One vector is turned by the same rotation once a tick. Each row is the vector after some number of ticks, and that number follows the row.
The counts run from 0 to 564.
[112 158 116 135 100  96 145 118 113 149 102 144 158 163 127 121  82 141
 131 120 166 109 119 117 133 127 191 149 149 125 110 107 182] : 562
[113 130 129 113 115 117 145 132 113 155  87 157 170 178 106 126  91 132
 114 114 167 128  96 109 111 129 166 134 140 122 104 117 201] : 563
[111 168  99 180 107 142 134 158 119 114 126 117 111 150 114 168 137  96
 100  99 100 120 118 128 134 137  94 112  74  99 126 166 141] : 39
[105 145 109  88  97 134 160 127 141 131 130 192 133 155  92 165  72 100
 120 110  92 139 103 126 131 122 109 127 116 111 130 130 148] : 166
[114 128 128 119 136 127 123 134 133 108 111 156 164 123 134 201 123  68
 109 131 112 127 118  60 115 126 110 116 168  89 158 140 100] : 453
[138 120 128 149 148 133 172 131  98 134 116  89  85 117  94 144 114 155
 140 139 120 122  82 143 127 144 142  65 121  98  93 151 152] : 272
[108 134 143 139 109 124 131 125 154 123  97 128 184 145 141 178 128  74
 119 107 145 142 110  45  96 135 120 107 137  91 154 135 122] : 452
[116 125  79 163 153 129 186 123 102 114 117  96 104 110 131 160 108 105
 160 133 108 140  97 140 105 182 116 106 122  94 132 107 112] : 106
[125 125  65 146  90 156 142 126 112 126 121 135  89 127  96 141 118 149
 142 119  57 134 133 165 144 147 126 152 115  90 155 123 102] : 34
[139 142 119 145 120 128 137 160  94 134 127  94  92 140 101 144 117 163
 125 119 108 103  88 136 126 124 150  75 104  88  60 156 161] : 271
[117 103 125  90 113 162 147 137 125 126  84 138 135 119  97 130 104 125
  63 131 106 127  87 120 116 119  94 139  58 106 125 130 152] : 302
[112 146 129 185 133 134 128  95 120 147 113 108 126 100 132 160 131 128
 132 144  86  84 144 113 143 120 138 156 178 106 188 122  95] : 321
[119 125  98 133  73 141 159 128 143 114 115 147 166 145 119 148 111 113
 114  92 139 160 121 104  94 151  94  79  65 103 129 136 111] : 173
[108 140 129 165 101 146 105  99 106 175 136  97 135 128 142  75 108 165
 146 132 118 108 132 111 127 137 134 176 170  91 131  86 124] : 258
[132 107 149  99 100 142 154  86  99 131 133 110 183  99 151 124 124 123
 149 128 160 161 171 127 153  93 160 130 182 152 154 103 138] : 354
[137  93 112 110 152 163 174 151  88 137 110 123  97 120  86 130 105 118
  88 133  83 142 106 169 140  90 113 159 110 116 136 129 159] : 367
[136 179 128 140 105 153 143 130  82 141 153 137 115 140 115 154 107 109
 144 129 147 115 133 190 157  89 100  83  96 135 124 163 170] : 205
[124 145 128 146 117 134 166 131 127 142 158 115 141 132 156 154 107  97
 150  95 166 153 122 104  86 162  88  88 102  78 107 129 119] : 109
[140 155 144 143 101 162 166 107  85 162 153 136 123 144 102 140 118 138
 158 124 160 149 139 184 138 109 100  83 107 126 134 152 160] : 204
[108 161 102 187 137 118 159 107 105 135 112 115 107  96 143 143  94 143
 156 156 163  95 111 167 138 148 130  70 106 119 115 133 110] : 274
[109 154  72 163 128 150 170 127 124 120 117  74 105 105 173 110 131  85
 163 119  99 125 126 152 133 152 132 136 107 128 155 108 105] : 377
[104 109  78 132 124 119 115 138 107 110 159 136 121 134 114 110  72 172
 116 135  84 110 111 121 125 129 118 117 154  90  67 111 136] : 399
[114 141 115 114  81 181 127 143 138 111 104  74 123 117 130 141 152  95
  96 101  99 137  97  82 130 140 108 128  65 104 133 161 137] : 310
[138  90 114 155 139 128 184  89  77 137 125 119 142 115 103 136  96 162
  97 166 129 151 140 188 140 115 114 111 130 155 119 112 145] : 67
[127 127 144 116 125 121 162 114 150 121 124  75 114  81 151 113 117 138
 135 113 124  90  99  87 138 112 176  53 143 125  95 138 132] : 280
[110 105 105 104 136 122 212  82 106 131 132 119 127 117 122 128  79 128
 119 137 107 166 132 164 121 155 122 147 120 152 114  83 154] : 234
[116 131  85 115  78 164 157 110 138 129 109 109 114  84 120 103  98 162
 112 110  86 118 124 137 126 152 123 143  60 109 139 117  78] : 305
[114 118 139 154  99 138 119 119 133 151 138 117 123 166  85 137 121 157
 106 116  52 101 121  74 144 119 139 135 174  96 123 132 165] : 327
[119 153 145 140  99  84 145  81 115 131 133 149 156 139 127 185  95 126
 113 139 125 118 177 102 133 149 123 169 166 108 147 117 119] : 458
[111 146 117 162 110 129 201 144 132 141 125 136 146 151 138 125 109  87
 100  90 149 144 127 134 103 116 113  92  66 143 132 135 162] : 507
[130 133 126 157 162 129 177 113  92 128 106  94  94  95 114 160 109 145
 159 161 133 111  84 164 139 139 128  69 127 117 114 140 131] : 273
[125 122 114  77 116 150 128 123 125 135 120 154 120 116 106 134 113 122
 108 128  64 101 124 114 158  87 145 190 157  99 162 126 105] : 25
[132 125 176 124 126 157 131 133 118 139 131  84 124 105 125 129 155 131
 111 115 108 106 133  97 167  55 146  99 161 129 143 161 154] : 486
[125 123 118  95  66 170 171  85 134 147 129 103 124  95 131 110 112 151
 133 115 112 154 123 122 125 160 112 132  74 116 143 118 106] : 306
[131 128 111 145 128 118 154 127 135 141  76 126 130 103 132 144 126 126
 156 132 127  89 135 116 141 106 191 157 177  94 184 117  76] : 154
[133 118  90 133  95 121 154 132 141  80 147 106 117  99 134 165 133 124
 101  95  73 110 147  96 140 139 111  95  96 100 105 152  80] : 176
[152 163 114  80  98 135 118 171  97 139  99 141 135 157 111 128 109 140
 113 104 131  98 113 126 143  94 178 167 120  79  97 149 160] : 429
